128 stands for zero in the data rows.
Here are some points:
[134 141 124 160 130 122 115 103 125 117  80  72 141 117 126 141 151 152
 193 165 176 142 103 161]
[143 131 162 139 161 143  92 115  95 107 115 102 129 112 121 155 139 173
 126 136 104 117  97  90]
[128 132 106 122 101 134  94 126 108 114 112 115 126 120 161 165 154 143
 168 157 137 159 134 109]
[ 98 112 118 125 132 152 146 168 142 137 133 118 155 107 124 102  96 110
 123 108 126 102 109 126]
[ 96 110 101 127 140 118 161 158 147 128 135 121 114 157 118 125 125 119
 119 108 150 161 160 126]
[179 156 146 115 117  83 136 135 140 113 122  85  87 137 111  94  90 125
 111 111 112 124 128 127]
[121 120 143 135 146 140 123 148 133  83  91  97 131  95 130 126 145 168
 123 101 101 137  90 134]
[ 91 140 141 106 115 110 139 141 113 108 132 141 144 147 145 159 169 101
 118 110 120  63 112 142]
[ 97 103 155 123 104 119  97 126 134 115 104  96 148 131 173 144 119 112
 115 121 130 115 133 108]
[121 120 127 106 154 130  77 133 104 127 142 157 164 114 156 150 124 148
 148 133 179 115 143 131]
[104 114 108 122 119 154 165 156 155 153 102  90 105 107 144 123 126 131
 155 140 100 145 111 119]
[134 123 116  94 113 117 118  95  98  91 124 138 128 112  98 131 148  96
 105 123 124 145 139 125]
[125 134 118 139 129 115 108 111 152 123 125 107 124 121 101 123 148 136
 113 101 142 158 144 143]
[128 122 138 140 142 122 113 129 113 152 144 143 122 139 127 109 122  87
 134 115 120 122 144  98]
[133  83 114  97 110 157 146 149 136 125 112 107 138 173 150 162 141 124
  80 141  97  85 141  72]
[131 136 128 120 134 121 117 125 169 193 176 171 152 114  92 139 133  90
 150 111 161 133 164  88]
[119 127 129 149 152 173 171 165 136  72 135 120 120 134  91 122 124 103
 157 132 144 143  92 179]
[101 135 115 130 108 131 122 140 119 132 155 146 140 154 154 106 129  77
  99 125 147 150 142  94]
[133 118 121 140 162 164 193 193 176 139 141  98 123  83 115 129  97 119
 125  63 112 148 122  80]
[144 131 131 125 111 136 157 179 123 132  85 115 108 108 107  83  97  97
 146 116 144 138 100 118]
[ 80  96  92  95 121 147 101 134 120 135 130 128 126  94 148 173 193 184
 152 164 149 125  85 155]
[124  85 100 130 146 107 137 115 159 152 164 149 145 136 140 110 137 137
 133 113 103 129 159 107]
[123 130 146 112  99  63 137  77 129 141 117 159 155 169 155 145 116 136
 135 117 117 110  98  91]
12 more points follow, each with its number after it:
[ 99 111 101 134 112 130  97 128 106 144 149 137 118 132 119 128 176 127
 162 143  80 100 131  97] 0
[143 141 152 165 176 146 127 119 119 126 147 132 132 137 125  72 113 122
  72  83 145 149 113 124] 1
[159 157 166 152 121 112 129 100 102 115 114  87  92 127 131 128  85 148
 136 134 164 169 176 151] 2
[145 134 112  92 102  92 121 105 145 159 127 136 136 100 122 132 135 142
 124 147 115 153 184 105] 3
[120 161 135 157 141 148 134 117 117  99 101 150 126 148 126 152 130 106
 100 129 115 139  63 113] 4
[110 144 179 145 179 193 184 173 145 103 131 156  83 141 152 119 120  91
 120 104 126 108 119 122] 5
[136  99 126  72 139 111 162 146 139 173 140 155 135 132 115 111 141 129
 159 141 143  77 114 114] 6
[ 95 152 142  85 156  87 104 115 114  87 125 140 154 160 137 140 126 158
 145 103 133 112 150 116] 7
[107 119 120 101 103 102 110  97 162 130 159 154 129 161 121 120 117  97
 141 135 146 138 141 130] 8
[130 130 127 130 130 149 133 159 164 138 129 121  85 111 106 112 125 114
 131 117 155 108 156 113] 9
[126 126 111 131  85 137 126 130  80 137 159 128 165 153 145 127 145 161
 101 107 136  90 128 137] 10
[154 142 141 148 155 126 107 114 105 121 140 142  97 117 109 127 115 121
 110 118 124 125 152 132] 11
Which of these numbered points is nearest to each point below, looking only along the 6 directions in which the first points spread most? Its number follows each.
[122 114 122  99 145 107 123 122 125 118 108 128 143 145 184 179 156 143
 144 144 131 134 123 119] > 0
[ 97  63 110 133 134  80 141  94 146 133 123 113 103 155 152 168 155 166
 155 176 118 141 158 152] > 0
[193 176 149 118 145 113 116 113  63 130 119 137 119 113 123 114 104 116
 149 162 171 176 148 126] > 2
[152 139 114 129 155 138 128  72 122 160 119 113 134 120 125 138  63  85
 117 146 108 101 150 146] > 11
[134 159 126 107 115 160 141 128 117 121  87 108  90 101 139 133 155 123
 107 150 105 103  88  97] > 4
[169 145 168 150 144 128 166 152 131 119 126 123 146 106 129 115  80  92
 131 122 141 111 126 102] > 1
[155 168 144 133 126  96  96 106 138 105 110 135 159 141 166 143 165 157
  97 134  72 156 143 133] > 7
[118 128 103  91 132 110 150 162 168 176 166 168 153 144 116 111 115 113
 113 135 127 116 132  92] > 6
[ 83 111 129 122  94 131 126 118  77 117 157 150 140 150 142 176 102 122
 115 133  94 128 119 122] > 10
[105  95 125 110 104 105 120 137 122 124 179 193 143 130  96 115  77 134
 127 128 118 104 122  63] > 6
[107 129 132 119 124 108 118  97 110 141 158 165 158 165 151  97 111 107
 124  97 162 152 159 160] > 8
[ 88 105 137 158 133 134 169 154 149 154 133 104 124 130 103 121 101 111
 130  77  88  95  87 145] > 5
[113 121 111  88  88 104 145  90 110 104 116 155 134 159 169 193 159 141
 109  90 116 140  94 154] > 10
[115 116  98 109 137 116 140 106  91 138 168 141 131 144 135 148 108 133
 101 119 139 162 151 117] > 6
[142  90 140  87 111 137 104 108 122 108  95 112 112 104 114 105 106 128
 128 114 111 129 140 166] > 4
[120  94 161 156 116 143 132 125 111 122 165 176 171 171 162 153 126 140
 108 132 140 119 153 134] > 10
[131 150  77 124  80 112  80 127 156 165 155 132 111 149 147 142 130 132
 116 136 160 120 111  87] > 3
[118  91  97  98 120 122  90  85 124 106 118 164 168 184 193 157 152 118
 119  97 127  92 101 101] > 10
[150 121 147 114 148 145 179 184 171 179 143 148  80 128 112  85  92 115
 142 118 130 143 137 137] > 9
[ 92 106 128 135  63 141 143 108 126 116 119 125  96 149 105 154 164 176
 171 145 107 160 136 155] > 0
[138 155 135 143 150 166 173 149 155 148 109 141 122 130 128 130  95 138
 141  87 137 135 152 146] > 9
[115 133 140 100 149 168 144 145 165 162 156 184 132 143 111 136 101 141
 121  95 106 121 126 121] > 6
[150 160 154 146 105 104 125 124  99 123  98 127 100 125 115 133 162 125
 143 146 155 140 118 144] > 2
[124 173 144 145  87 141 115 111 132 139 141 133 117 103 112 113 142  72
 104 137 159 168 168 110] > 8
[157 184 193 193 173 142 142 121 112 104 124 122 142 136  85 150 134  98
  92 100 132 114 131 107] > 1
[176 146 173 166 133  85 121 118 132 112 150 146 157 128 132 101 109 121
 130 106 125 123 119 112] > 11
[161 162 158 149 134 140  63 143 135  96 120 111 115 126  97 122 143 150
 127 184 193 184 137 141] > 2
[122 124 149 179 171 152 149 137 179 169 171 126  77  85 136 124 134 115
  85 112 135 141 141 159] > 9
[145 107 107 119 119 138 119 157 137 151 151 119 161 105 100 110 147 151
 117 155 153 126 129 116] > 6
